What is the hidden score of each row? Scores go from 0 to 30, and 15 is about the middle. The score is a weighted sum of the row's numbers plus the product of two more (or one squared), each taken from its middle value.
<-71 19 -68 -2 45 47 -40 36 -28 56 -50 -64 -85 -77 40 63> >> 18
<18 -9 18 11 -8 -38 33 -38 28 -18 33 24 15 11 -19 -14> >> 19
<32 -22 85 2 -30 -26 82 -12 48 -33 44 47 58 47 -30 -50> >> 8
<-77 27 -88 -13 38 26 -52 46 -58 32 -84 -64 -68 -46 54 70> >> 14
<6 19 7 -31 -9 6 1 4 15 14 -1 -2 8 11 -10 0> >> 9
<29 10 44 -27 -40 -22 44 -1 51 -12 31 40 44 41 -27 -40> >> 7
<33 -17 27 2 -20 -43 38 -30 45 -32 21 52 50 62 -40 -23> >> 12
<-124 32 -67 -9 23 39 -41 45 -63 45 -70 -66 -97 -92 101 83> >> 28
<51 -13 47 6 -42 -46 49 -22 56 -45 22 50 79 42 -28 -83> >> 28
<-21 -14 -20 8 4 18 -8 8 -21 -3 -8 -21 -25 -27 23 10> >> 17
<43 -17 50 5 -22 -35 56 -40 58 -26 29 46 31 49 -37 -30> >> 9
<19 -46 29 19 -1 -15 27 -38 8 -7 32 31 14 21 -27 -24> >> 22
<48 -12 39 16 -15 -78 47 -24 42 -29 44 51 56 38 -19 -18> >> 21
<-94 13 -77 3 21 23 -26 67 -109 29 -60 -43 -60 -64 101 26> >> 26
<-11 1 -24 1 15 35 -34 8 -16 12 -19 -25 -20 -16 8 7> >> 13
<11 -7 18 9 -13 -23 23 -9 16 -15 18 23 22 15 -26 -28> >> 15
<40 -28 47 9 -16 -48 34 -21 35 -36 45 39 26 29 -44 -20> >> 15
<21 -8 32 -1 -7 -4 6 -21 22 -22 21 18 16 30 -45 -18> >> 11
<5 7 14 -34 -29 -10 3 18 5 -12 8 18 11 4 -7 -19> >> 9
<16 -33 22 42 -9 -34 51 -39 12 -32 32 7 19 15 -31 -32> >> 21
<59 -5 45 0 -35 -55 63 -19 67 -12 53 50 41 30 -31 -33> >> 13
<61 -2 58 -6 -38 -39 41 -12 64 -25 60 53 39 47 -42 -13> >> 10
<39 -21 27 6 -20 -23 28 -28 33 -18 30 44 60 45 -43 -36> >> 16
<-58 1 -58 3 14 29 -35 25 -56 14 -38 -30 -69 -43 41 39> >> 23
<-19 24 -3 -52 -25 -13 -1 50 -11 13 -20 -5 -10 -33 56 12> >> 12
<26 -18 66 5 -51 -52 44 -20 65 -27 50 78 42 52 -13 -66> >> 13
<38 -2 34 -6 -34 -22 40 -22 29 -22 24 31 28 24 -34 -44> >> 12
<-51 27 -74 -1 28 50 -58 28 -57 41 -69 -50 -24 -41 11 62> >> 20
<40 -10 59 -14 -37 -60 68 -2 58 -42 22 37 61 41 -19 -71> >> 9
<-50 41 -53 -19 41 44 -47 18 -56 28 -35 -57 -30 -45 38 40> >> 19
<-5 -5 1 -5 -17 2 1 9 -5 -18 -2 1 -2 -7 1 -14> >> 12
<18 -44 17 22 -27 -33 19 -32 45 -45 35 38 20 14 -23 -15> >> 16
<31 -49 19 24 -14 -35 35 -18 30 -56 39 39 13 20 -19 -27> >> 12
<-15 47 -77 -30 28 45 -40 75 -49 55 -50 -9 -41 -46 49 84> >> 21
<-22 14 -23 -5 20 35 -24 25 -37 32 -35 -28 -29 -20 26 29> >> 15
<-60 16 -39 0 37 32 -76 36 -56 50 -39 -67 -45 -66 44 60> >> 25
<0 -20 3 1 -29 -12 11 6 0 -32 5 10 2 -4 -1 -18> >> 13
<45 -12 32 5 -24 -25 13 -23 12 -21 17 18 29 27 -59 -41> >> 15
<35 -6 41 7 -10 -12 53 -37 32 -9 28 15 40 54 -30 -15> >> 14
<17 17 13 -20 -9 -3 11 -7 17 2 9 10 18 17 -26 -6> >> 11
<43 4 23 -6 -6 -9 28 -15 20 -2 27 23 5 28 -33 -19> >> 10
<21 -4 15 -8 -45 -30 31 -2 51 -33 3 53 28 14 -17 -65> >> 10
<18 -21 43 10 -27 -10 28 -17 20 -28 0 24 6 18 -12 -35> >> 10
<-78 3 -45 5 42 44 -34 38 -36 27 -58 -39 -55 -61 54 35> >> 13
<20 -12 34 -5 -27 -28 2 -10 32 -31 16 44 33 30 -32 -27> >> 12
<-38 28 -63 -4 38 23 -39 27 -47 25 -37 -67 -95 -62 66 54> >> 16
<-49 26 -80 -17 26 72 -51 31 -48 55 -46 -54 -80 -14 31 78> >> 17
<29 2 25 -19 -32 -23 9 -2 31 -16 29 34 44 32 -27 -32> >> 14
<13 -1 12 -5 -4 7 1 -4 13 -1 7 8 11 11 -20 -11> >> 11
<43 -16 41 8 -18 -28 32 -4 33 -36 51 58 46 31 -32 -29> >> 12
<15 -13 14 3 -17 -7 14 -18 22 -14 23 10 20 19 -36 -37> >> 14
<-77 51 -40 -39 4 15 -39 87 -26 20 -83 -40 -62 -70 81 51> >> 5
<27 -36 28 16 -9 -25 38 -25 38 -30 18 20 41 34 -56 -34> >> 11
<7 16 15 -60 -23 -37 13 23 16 -13 3 22 23 3 7 -19> >> 6
<25 -17 26 3 -22 -7 11 -9 13 -18 7 6 16 17 -17 -23> >> 12
<-58 24 -105 -8 17 25 -70 60 -83 51 -65 -50 -88 -50 25 40> >> 21
<46 -5 16 19 2 -20 22 -30 27 -6 22 20 34 24 -33 -7> >> 19
<-47 9 -34 5 22 38 -43 38 -27 22 -60 -36 -35 -38 52 40> >> 12
<36 -27 18 19 -13 -16 22 -68 24 -33 21 51 43 38 -28 -27> >> 22
<14 -6 52 -16 -42 -49 51 3 19 -45 12 32 17 27 -12 -48> >> 7
<-53 43 -86 -6 44 41 -44 36 -42 53 -49 -83 -73 -33 22 46> >> 13
<17 -24 17 17 5 -14 11 -40 14 -9 30 26 29 46 -20 -11> >> 19
<32 -20 17 7 -8 -15 13 -19 6 -17 37 18 21 41 -37 -26> >> 15
<36 -23 33 8 -21 -30 27 -33 25 -22 40 8 35 -4 -30 -54> >> 21
<18 -22 32 20 -7 -23 18 -36 44 -24 32 33 14 42 -16 -30> >> 15
<-31 28 -21 -9 28 18 -56 36 -42 33 -56 -61 -56 -65 50 56> >> 18
<-85 24 -39 -3 47 31 -42 42 -36 49 -56 -76 -89 -70 69 57> >> 16
<37 -22 9 0 -36 -10 39 -10 25 -24 18 28 41 29 -29 -53> >> 11
<-39 17 -76 1 34 51 -44 22 -77 36 -45 -36 -59 -55 33 45> >> 24
<-22 35 -15 -39 -8 5 -17 69 -29 19 -1 -23 -32 -49 43 15> >> 15
<36 -1 26 6 2 -15 17 -33 30 -3 26 24 26 31 -15 -6> >> 17
<46 -28 30 35 -7 -32 42 -46 32 -39 36 34 29 56 -14 -18> >> 18
<44 -19 17 10 -13 -26 54 -33 27 -25 51 40 43 43 -6 -12> >> 17
<15 -19 5 18 2 -3 5 -29 17 -2 27 10 11 26 -14 -13> >> 18
<-38 21 -34 -27 13 18 -31 31 -33 22 -44 -32 -27 -43 22 34> >> 15
<26 -11 51 3 -23 -23 61 -28 30 -23 23 22 27 55 -37 -13> >> 12
<1 -2 14 -11 -47 -26 33 14 10 -26 8 10 9 0 1 -14> >> 13
<-42 15 -85 6 25 51 -61 29 -34 15 -46 -26 -77 -73 52 52> >> 14
<-106 19 -61 -11 28 34 -42 55 -59 52 -52 -50 -65 -75 44 43> >> 26
<-34 23 -64 1 48 43 -43 60 -76 39 -58 -80 -46 -68 47 64> >> 20
<41 -14 14 14 4 -16 18 -52 40 -5 13 16 13 32 -37 -13> >> 16
<25 6 12 -7 -17 -17 45 -31 27 -6 28 16 31 40 -31 -28> >> 16
<14 -2 29 -3 -11 -17 42 -32 35 -20 32 28 22 31 -26 -16> >> 12
<38 -18 32 11 -2 -19 27 -34 7 -20 25 34 52 33 -37 -25> >> 18
<-16 0 -11 2 11 26 -24 2 -8 6 -11 -20 -18 -7 4 10> >> 13
<29 -14 22 7 1 -14 15 -51 17 -6 35 14 38 58 -37 -18> >> 21
<34 -12 73 -1 -42 -42 27 -9 28 -50 39 43 52 47 -43 -61> >> 13
<52 -18 51 -1 -16 -36 33 -26 38 -15 24 49 45 43 -55 -31> >> 12
<-9 35 -10 -51 -11 5 -12 35 -8 11 -34 -6 -6 -11 10 5> >> 5
<30 -9 63 -7 -44 -54 67 -4 50 -37 31 38 22 35 -8 -76> >> 5
<-39 33 -16 -38 14 31 -40 30 -22 34 -34 -32 -22 -11 9 22> >> 9
<33 -23 41 11 -17 -40 34 -30 59 -18 34 37 31 39 -45 -34> >> 12
<17 -20 17 8 -19 -24 45 -14 33 -52 14 13 27 22 -36 -39> >> 9
<-28 52 -65 -2 38 28 -79 48 -53 53 -74 -43 -93 -55 96 36> >> 14
